In the data rows, the value 128 means zero.
Here are some points, each followed by its number:
129 143 153 150 116 151 124 136 125 122 114 143  97 139 107 129 125 145 122 132 115 122 122 150 177  98 151 166 112 110 132 127 138 0
175 123 120 109 118 116 135 114 129 136 139 181 123 138 141 185 110 124 115 105 100 121 126  71 127 150 165  93  96 158 136 150 111 1
166 197  92  78 116 142 116  83 129  32 119  99 106 145 136 166 108 161 166 106  96 186 127  80  63 137 171 148 154 135 127 172  81 2
129 142 158 136 132 163 131 131 112  99 114 143 116 120 108 129 121 187 126 107 102 123 123 148 173  86 156 158 110 107 143 110 117 3
145 139 129  90 135 140 110 148 155  95 123 120 125 155 123 150 101 155 140 120 125 131 141 123  98 154 129 120 126 136 146 151  97 4
138 152 124 137 117 152 133 149 115  87 104 139 140 120 145 140 106 157 116 109 134 129 122 139 149 131 105 119 107 108 124 145 124 5
133 142 130 108 130  88 107 126 136 120 144 113 119 177 130 139 143 131 139  96 116 153 151  62  96 163 139 101 138 164 118 132 113 6
139 166 158 143 112 232 151 138 109  37 123 153 112 145  96 151 109 212 120 125  88 124 139 149 202  89 175 204  96  84 149 125  85 7
 56 153 142 166 100 105  84 114 217 193  93 141 163 108 115  98 117  69 122 167 209  87  71 163 140 121 124 123 197 110 136 141 179 8
102 128 119 113 140 103 103 124 129 173 136 148 125 120 149 104 130  75 108 133 131 101 136 137 117 162 116 120 137 167 106 130 153 9
 84 186 101 123  52 148 114  83 143  53  66 133 100 236 121 180 112 206 140 156 135 104 155  69  96 160 180 163 121 107 173 109 105 10
142  95 141 125 139 109 141 124 125 143 150 137 136 117 119 129 147 123 125 142 115 149 136 134 129 121 119 125 124 142 119 124 132 11
184  66 156 164 140  51  97 162 170 255 164 133 156 117 205  79 166  51 125 144 170 169  86 153 169 121  84  84 185 147 101  52 167 12
141 135 148 124 102 179 121 126 139  88 111 141 126 125  94 159 126 158 117  93 102 156 160 126 154 120 148 145 106 111 139 132 124 13
109 130 107 106 145 135 143  87 156 106 143 100 149 106 194 128 128  91 131 173 150 128 144 109  79 137 119 107 158 114  89 142 108 14
114  99 111 142 151 111 139  74 119 167 161 115 125 122 150  97 152  55 114 161 162 129 114 121 125 146  78 121 139 140 107 121 148 15
New points follow, each followed by the numbers of its three nearest points above, looking only along the 2 directions in which the numbered points spread most, nearest first.
111 174 130  31 100 204 133  95 194   0 105  95 125 172  60 226  73 255 179  38  53 130 100 114  73 154 159 198  78 146 176 229   0 10 2 7
 95  83  79   9 118  50  53  92 223 150 202  80 156 169 155 164  68  49 153 109 107 111 142 107   0 255  27  35 209 173  84 212 174 14 6 15
161 107 111 156 140  79 156 139 136 187 140 113 134  52 175  73 175  15 108 157 186 117  90 155 146 120  35  45 135 141  97 137 174 12 8 15
147 180 118  72 149 172 112 121 154  46  98 123 137 198 160 226  79 176 178 125 104 158 130 144  95 160 132 130 125 105 127 153  65 10 2 4
 93 198 153  58  50 218 147 131 138   0  59 115  73 246  16 255 100 226 134  41  25 115 133 128 159 181 149 244 127 125 195 204  14 10 7 2
 80 114  92 182 131 118 138  82  89 155 148 126 123  95 165  78 166  67 100 157 173 109 104 115 166 123  74 138 155 149  67 102 194 8 15 9
198  92 124  81 153  80 133 134 128 168 117 140 172 103 151 133 119 117 170 158 109 138 159  96  75 186 181  97 120 156 127 149 143 14 6 9
130 104 110 150 139 104 117 135 104 148 165 134 151 100 161 102 146  95 131 134 156 152 126 121 129 136 103 103 134 110 107 120 159 9 15 11
161  66 111  92 191  31 205  71 175 197 176  76 209  16 221  99 190  20 167 224 171 134 137 147  57 200   0   0 199 167 128 110 178 12 15 9
100 168 143 126  89 133 118 140 149  81  72 103 111 155 110 146 133 153 116 124 116 112 125 126 138 103 173 171 116 106 147 117 100 13 5 3
154 177 133 111  73 174 147 134 159  60  47 136  98 154  57 172 104 217 127 127  83 133 138 129 120 114 181 150 112  90 163 141  63 10 7 13
 98  62 105 147 128  91 115 151  82 204 167 156 165 100 145  91 113  76 137 143 160 108 161 161  90 148  75  89 122 193  88  85 150 15 8 9
156 116 112  98 135 101 128 170 142 142 137 122 164 113 158 130 114 112 157 156 141 155 159 154  79 124  84  71 142 136 105 123 148 9 14 15
120 108 118 100 115  94 108 165 122 157 140 109 144 157 116 163 112 103 120 101 115 147 132 121  83 167  94  73 142 172 114 154 117 14 6 9
126 106 135  96 138 118 110 160 158 132  50 112 194  60 136 121  94 172 117  86  91 109 159 183  91 137 122  66 162 135  97 122  78 11 1 5
181 116 117 102 141 111 159 115 115 139 147 139 196 110 176 140 106 123 169 158 157 146 114 139 132 172  89  27 117 113 110 139 123 9 14 15
155  93 139 150 154 126 147 151 117 211 187 149 160  48 153  65 180  71 111 154 157 125 114 146 171 114  91 107 129 129 114 115 193 8 12 15
136 165 125 149 112 136 175  95  98 155 132 109 132  62 187 105 151  66  91 181 144 121  92 132 184 130  64 125 131  86 121 132 162 8 11 9
124 135 143 113 107 145 122 117 145 101 105 128 112 131 114 134 127 153 118 138 112 127 114 140 121 120 123 180 115 143 167 138 127 5 13 0
139  97 139 148 144 178 112 179 153 108 142 152 111  95 150  84  91 163 152 121 117 119 172 161 117  91 130  99 132  76  94  81 126 0 5 11
132 102 150 108 132  71 114  91 101 162 154 101 174 157 117 101 159  71 147 117 120 175 156  78  79 167 111  96 153 126 114 158 118 14 9 6
104 120  80 112 136  69 123  87 105 125 111 107 146 141 137 102 163 115 129 137 171 123 138  99  81 156  97 111 132 118 100 114 158 14 9 6
157  99 149 143 113 126 109 157 143 110 115 175 110 151  98 151  93 160 162 121  99 157 115 155 109 119 134 126 104 148 137 122  98 5 13 0
122 121 149 122 103 148 127 152 145  87 129 142  92 193   5 136  91 219 155 138  92 125 135 150 122  87 187 231  98 109 173 155 121 7 13 3
131 127 101 110 153 150 128 116 135 109 129 149 129 140 112 142 104 117 132 118 122 141 124 150 127 127 137 118 130 117 113 133 112 5 1 4
144 128 130 148 104 158 127 116 157  97 159 129 102 137 109 129 130 156 134 132 105 128 136  93 120 143 161 147 111  92 156 110 118 5 13 4
128 153 166 123 137 164 153 169 137  94 105 129 130 142  96 145 106 180 140 104  81 150 150 152 125  92 162 143 128 132 148 125  69 13 3 5
107  99 110 151 145 132 147 113  50 183 168 132 113 111  97  98 130  99  98 136 143 140 126 185 169  90 107 134 143 134  98 119 158 8 11 9
113 158 134 112 104 195 185 142 156  53  31  98 122  55 106 145 124 205 162 106  81  88 110 176 165  95 151 174 124  80 176 117  66 7 3 13
154 122  85 171 105 112 140  83  84 151  97  73 149  58 193 104 150  70 162 178 172  98 141 127 142 151 108 101 124  96 125 142 124 9 15 11
 80  49 123 161 188 111 142 135 102 164 151 129 116  67 152  65 119  96  76 147 163  76 119 166 145 106  58  69 144 159  75  85 142 8 15 12
160 140 154 160 147 146 106 128 138 135 117 165 142 173  95  70 120 247 108  95 109 130 139 125 109 124 181 159 107 124 169 117  92 13 3 5
182 161 105 100 118  80 136 155 176 119 109  92 166 134 167 146  71  74 151  95 115 226 141 152  95 171  69  87 146 133  79 113 108 14 6 9
